Read these off the matrix that follows. Rows and columns are numbered from 0.
1) Which number is the top-left entry?
2) Which number is the bottom-right entry?
3) Which number is the entry in row 2 and column 2?
4) Which number is the entry at row 1, column 0?
5) Which number is the entry in row 0 and column 1?
6) Which number is the entry directly below the centre entry?
7) Which number is the entry in row 0 and column 2?
8) Which number is the entry just left of the centre entry?
[[143, 137, 149, 145, 139, 142, 134, 138, 139, 140, 142, 135, 136, 134, 141],
 [141, 133, 142, 151, 143, 146, 137, 144, 143, 143, 145, 138, 137, 144, 137],
 [142, 134, 147, 136, 135, 151, 136, 137, 138, 140, 142, 139, 136, 140, 141],
 [144, 134, 142, 140, 138, 142, 135, 140, 143, 140, 141, 138, 137, 137, 143],
 [143, 138, 144, 139, 145, 144, 136, 142, 140, 139, 151, 138, 149, 141, 138],
 [143, 131, 139, 144, 133, 143, 137, 134, 144, 135, 138, 137, 133, 137, 143],
 [145, 138, 142, 137, 140, 142, 139, 137, 143, 138, 142, 138, 140, 143, 142],
 [143, 137, 141, 139, 136, 143, 136, 139, 142, 139, 145, 137, 135, 137, 137],
 [141, 143, 140, 140, 137, 140, 141, 137, 141, 139, 145, 137, 134, 140, 141]]
1) 143
2) 141
3) 147
4) 141
5) 137
6) 134
7) 149
8) 136

Questions about the matrix below.
1) Report the entry just left of the largest entry.
2) Report the entry just right of the largest entry.
[[139, 128, 128, 128, 128, 128], [128, 124, 140, 108, 128, 128], [108, 128, 128, 128, 123, 128], [113, 128, 126, 125, 128, 128], [128, 128, 140, 109, 145, 117], [112, 139, 126, 125, 128, 128], [128, 113, 136, 128, 142, 106], [128, 128, 128, 128, 149, 114], [128, 128, 128, 128, 149, 109], [107, 128, 110, 128, 123, 128], [122, 128, 136, 128, 134, 130], [128, 119, 132, 128, 119, 130], [128, 119, 128, 112, 128, 128], [136, 122, 141, 105, 150, 112], [134, 131, 128, 126, 138, 128], [115, 128, 128, 128, 106, 149]]
1) 105
2) 112

Read these off the matrix that follows. Counting starts at 0.
1) Which number is the entry in the top-left corner?
2) Which number is the entry at row 0, column 1?
3) Which number is the smallest entry?
4) Which number is the bottom-right entry?
5) Which number is the entry in the top-right corner?
6) Which number is the entry in row 0 and column 2?
7) Which number is the entry at row 1, column 2?
8) Which number is the entry just left of the smallest entry?
[[120 123 131 134 131 125 130 123 127 127 115 116 125 131 134]
 [123 116 149 137 125 120 122 126 127 127 114 118 119 131 151]
 [138 135 123 121 121 130 125 138 129 130 151 151 131 124 121]
 [128 129 125 127 130 130 130 125 128 128 125 122 130 128 125]
 [123 131 118 127 135 132 136 122 128 128 123 119 132 130 120]
 [119 125 127 132 134 129 133 122 128 127 117 116 129 131 129]
 [122 116 147 138 126 121 123 125 127 127 113 117 120 131 150]
 [125 132 118 125 134 132 135 123 128 128 124 121 133 129 118]
 [128 138 105 122 136 135 139 123 128 128 130 123 137 127 104]
 [121 116 146 138 127 121 124 125 127 127 112 116 120 132 149]]
1) 120
2) 123
3) 104
4) 149
5) 134
6) 131
7) 149
8) 127

[[101 114 119 138 131 151 141]
 [148 110 121 129 143 130 101]
 [124 142 137 134 126 137 122]
 [109 113 152 150 149 119 113]
 [152 135 145 123 147 116 130]
 [104 143 148 122 156 102 133]
 [105 134 141 118 106 123 137]
 [140 129 147 128 128 137 103]
 [153 103 128 121 151 114 122]]
The entry in the top-left corner is 101
The largest entry in the last column: 141
Give the 2nd entry on the diagonal from the top-right corner.
Answer: 130
Give the entry directly above 109.
Answer: 124
The 2nd entry in reading order -> 114
Give the bottom-right entry.
Answer: 122
Give the 4th entry in reading order.
Answer: 138
The bottom entry of the column that holds the largest entry is 151
The second largest entry -> 153
Give the top entry of the column that holds the largest entry.
Answer: 131
The entry directly above 150: 134
Give the third entry in reading order.
Answer: 119
Give the 5th entry from the end, reading row by row.
Answer: 128
Give the entry just left of the largest entry.
Answer: 122
The entry directly above the centre entry: 150
The third entry on the diagonal from the top-right corner is 126
The entry at the centre -> 123
The 2nd entry from the end, reading row by row -> 114
The entry just left of the centre entry: 145
The third entry on the main diagonal is 137
The entry just right of the centre entry: 147
Give the first entry in the row that holds the largest entry.
Answer: 104

Read these off the table that follows. Counting starts at 0.
1) What is the entry at row 2, column 0?
2) What is the entry at row 0, column 1?
3) What is the entry in the bottom-left corner?
4) What is the top-left entry?
5) What is the entry in row 1 and column 0?
6) What is the entry in the top-right corner?
7) What is the entry at row 1, column 1?
[[123 142 121 124 132 140 130 115 121 129 130 127 139 119 141 124]
 [124 135 124 116 144 139 127 124 120 126 132 135 141 120 139 128]
 [129 143 124 138 132 130 132 118 120 120 135 134 134 120 136 138]
 [130 136 123 131 138 129 129 125 120 118 135 136 136 120 138 137]
 [127 127 126 114 150 135 125 131 121 119 137 141 145 120 136 133]
 [120 140 121 117 133 142 129 116 121 131 131 128 139 118 140 123]
 [125 127 126 114 152 138 124 133 122 121 137 141 143 119 137 133]
 [127 131 123 118 146 136 126 126 123 123 136 138 142 119 138 132]
 [124 146 120 128 130 139 133 112 122 131 130 127 135 121 140 127]
 [123 144 121 126 129 139 130 110 121 128 131 128 135 119 141 126]
 [126 149 121 138 124 133 132 112 120 123 131 127 135 120 138 132]
 [128 133 126 121 144 131 126 130 120 119 136 138 140 121 135 136]
 [131 149 123 153 121 124 132 112 119 116 135 128 130 119 138 142]
 [123 142 122 124 135 137 132 117 120 126 131 129 137 118 139 127]
 [128 148 123 141 127 131 130 113 119 119 133 129 132 121 140 133]]
1) 129
2) 142
3) 128
4) 123
5) 124
6) 124
7) 135

Questions about the grid below.
1) Give the first entry on the diagonal from the top-right corner.
2) Give the entry in the top-left corner.
3) Give the last entry in the row that holds the largest entry.
4) Give the entry directly above 124.
5) Give the fifth entry in reading order.
6) Give the second entry in reading order.
7) Give the entry in the bottom-right corner.
[[142 113 144 112 112 114 141 113 111 145 144 137]
 [109 143 111 140 142 144 109 143 135 115 112 109]
 [142 107 142 108 107 107 142 107 110 140 142 140]
 [121 131 125 124 127 131 119 129 117 132 127 114]
 [135 125 134 128 127 126 136 126 130 132 133 138]
 [139 112 141 110 111 113 137 111 109 143 141 133]
 [143 115 145 112 113 115 142 114 111 148 146 137]
 [109 143 111 139 142 143 108 142 134 115 111 109]
 [144 108 145 106 107 108 142 107 106 147 146 137]
 [142 113 144 110 111 113 140 112 109 147 145 136]
 [141 108 140 110 109 108 142 108 114 137 140 141]
 [109 142 110 140 141 143 109 142 136 113 111 109]
 [138 123 135 131 128 123 141 126 137 128 133 146]]
1) 137
2) 142
3) 137
4) 108
5) 112
6) 113
7) 146

arr =
[[130 127 125 130 127 128 128 126 124 122 123 131 127 125 127]
 [113 144 122 131 142 147 125 123 135 119 134 129 129 107 136]]
Indices start at 0.
Report the entry at row 0, column 1.
127
The entry just right of 147: 125
Report the entry directly above 147.
128
Report the entry in row 0 and column 2.
125
Report the entry in row 1 and column 0.
113
Report the top entry of the column that holds the smallest entry.
125
Report the entry in the bottom-right corner.
136
Report the top-right entry.
127
The entry in row 0 and column 0 is 130
Report the entry just right of 142.
147

Read these off the row that follows.
1) Which number is the entry just right of 151?
2) Which number is the entry just left of 145?
[144, 145, 98, 151, 146, 155]
1) 146
2) 144

137,139,150,138,142,136,131,141,119,124,142,145,129,118
140,122,132,134,131,122,138,130,131,138,111,126,133,123
Counting starts at 0.
Read off the entry in row 0 and column 0.
137
The entry directly below 150 -> 132
The entry in the bottom-left corner is 140
Read off the entry directly below 145.
126
The maximum is 150
The entry directly below 136 -> 122
The entry just right of 134 -> 131
Read off the entry in the bottom-right corner.
123
